W = 123,142,109,149,116,126,122,138,125,129,106
What is the centre entry? 126
The entry just right of the centre entry: 122

Questions about the array below.
1) Give the entry just right of 148.
2) Give the entry directly above the largest entry.
3) Give the first entry in reading order.
4) Give the entry in the bottom-right corner.
5) Give the 5th entry in reading order.
6) Give the 2nd entry in reading order.
7) Give the top-right entry.
8) Give the entry just right of 134.
array([[137, 135, 124, 136, 128, 125, 128, 128, 141, 131],
       [122, 113, 127, 124, 109, 119, 148, 131, 109, 106],
       [113, 130, 134, 116, 127, 126, 123, 112, 129, 133]])
1) 131
2) 128
3) 137
4) 133
5) 128
6) 135
7) 131
8) 116

grid =
128	105	128	137	127
127	145	128	119	128
Report the entry in the bottom-left corner.
A: 127
Report the top entry of the column that holds the largest entry.
A: 105
The entry in the top-right corner is 127

B =
[[131 129 120 122 125 131 139 120 136 124 124 136]
 [128 137 106 111 127 124 145 113 132 122 121 132]
 [135 134 118 119 124 128 140 118 134 120 124 134]
 [134 140 101 120 120 125 142 118 133 119 111 130]
 [129 135 110 127 123 133 137 126 139 123 124 134]
 [134 133 125 121 124 129 140 119 135 119 123 135]
 [127 127 120 124 124 134 138 124 140 123 125 145]
 [130 134 115 114 125 127 146 113 131 118 121 133]
 [134 136 115 123 123 130 138 120 136 121 123 133]
 [132 131 115 122 125 132 138 119 138 122 124 137]
 [126 130 109 102 133 124 157 111 131 122 122 133]
 [130 129 119 123 125 133 137 120 138 124 125 138]
 [130 137 108 114 126 124 142 113 132 120 121 131]
 [133 134 121 123 124 131 138 123 136 121 123 134]
 [129 130 134 125 122 134 138 125 140 120 123 144]]
Which number is the 2nd entry from the end, reading row by row? 123
The entry in the bottom-right corner -> 144
Which number is the bottom entry of the column that holds the smallest entry? 134
Which number is the entry just left of the largest entry? 124
The top-right entry: 136
Which number is the second smallest entry? 102
The largest entry in the last column -> 145
The bottom-left entry -> 129
Which number is the maximum? 157
The entry directly below the largest entry: 137
The 4th entry in reading order: 122
The smallest entry -> 101
The 1st entry in reading order is 131
Which number is the entry just right of the smallest entry? 120
The largest entry in the first row -> 139
The second entry on the main diagonal is 137
Which number is the entry directly above the largest entry? 138
The top entry of the column that holds the smallest entry: 120
Which number is the 3rd entry from the end, reading row by row? 120
The fourth-last entry, reading row by row: 140
The largest entry in the first column: 135
Which number is the second entry in reading order? 129
Which number is the 3rd entry on the diagonal from the top-right corner? 120
The entry just right of the largest entry -> 111
Which number is the last entry of the largest entry's row? 133
The 5th entry in reading order is 125

[[129 132 117 137 115 115 128 128 120 127 119 128 129 124 117 131]
 [130 130 123 136 148 139 125 127 124 127 131 128 127 127 134 129]
 [127 127 138 137 116 120 122 127 139 127 122 130 129 128 117 127]
 [128 129 128 108 137 133 125 127 122 128 126 129 129 127 127 127]
 [129 130 126 153 123 122 129 128 133 129 128 128 128 128 129 131]
 [130 130 118 129 121 119 131 129 124 128 117 127 128 119 115 131]
 [128 127 125 133 117 117 130 129 120 130 121 127 128 127 118 122]
 [128 128 131 138 132 133 130 128 127 129 140 128 128 135 142 129]
 [126 122 123 156 120 116 130 127 118 128 130 129 129 131 131 126]
 [125 128 144 133 130 125 121 126 146 127 122 129 126 127 121 129]
 [130 128 129 127 118 120 128 127 135 129 116 129 128 121 112 126]]
Counting starts at 0.
Which number is the top-left entry?
Answer: 129
Which number is the entry at row 2, column 1?
Answer: 127
Which number is the entry in the bottom-left corner?
Answer: 130
The entry in the bottom-right corner: 126
Which number is the entry just right of the smallest entry?
Answer: 137
The entry at row 2, column 0: 127
The entry in row 1 and column 0 -> 130
The entry at row 0, column 1: 132
The top entry of the column that holds the smallest entry is 137
The entry just left of the smallest entry -> 128
Which number is the entry directly below the largest entry?
Answer: 133
The entry directly above 156 -> 138
Which number is the minimum?
Answer: 108
Which number is the bottom entry of the column that holds the smallest entry?
Answer: 127
Which number is the entry in row 1 and column 2?
Answer: 123
The entry in row 2 and column 2 is 138
Which number is the entry directly below the smallest entry?
Answer: 153
Which number is the entry just right of the largest entry?
Answer: 120
The entry in row 0 and column 2: 117
Which number is the top-right entry?
Answer: 131

m =
[[124 125 133 120 128 129 132 117 125 118 125 119 136 117]
 [126 123 122 124 131 128 129 122 128 134 150 123 130 131]]
Counting starts at 0.
The bottom-left entry is 126
Report the entry in row 0 and column 0.
Answer: 124
Report the entry at row 0, column 1.
Answer: 125
Report the entry in row 1 and column 1.
Answer: 123
Report the entry at row 0, column 2.
Answer: 133
Report the entry just right of 133.
Answer: 120
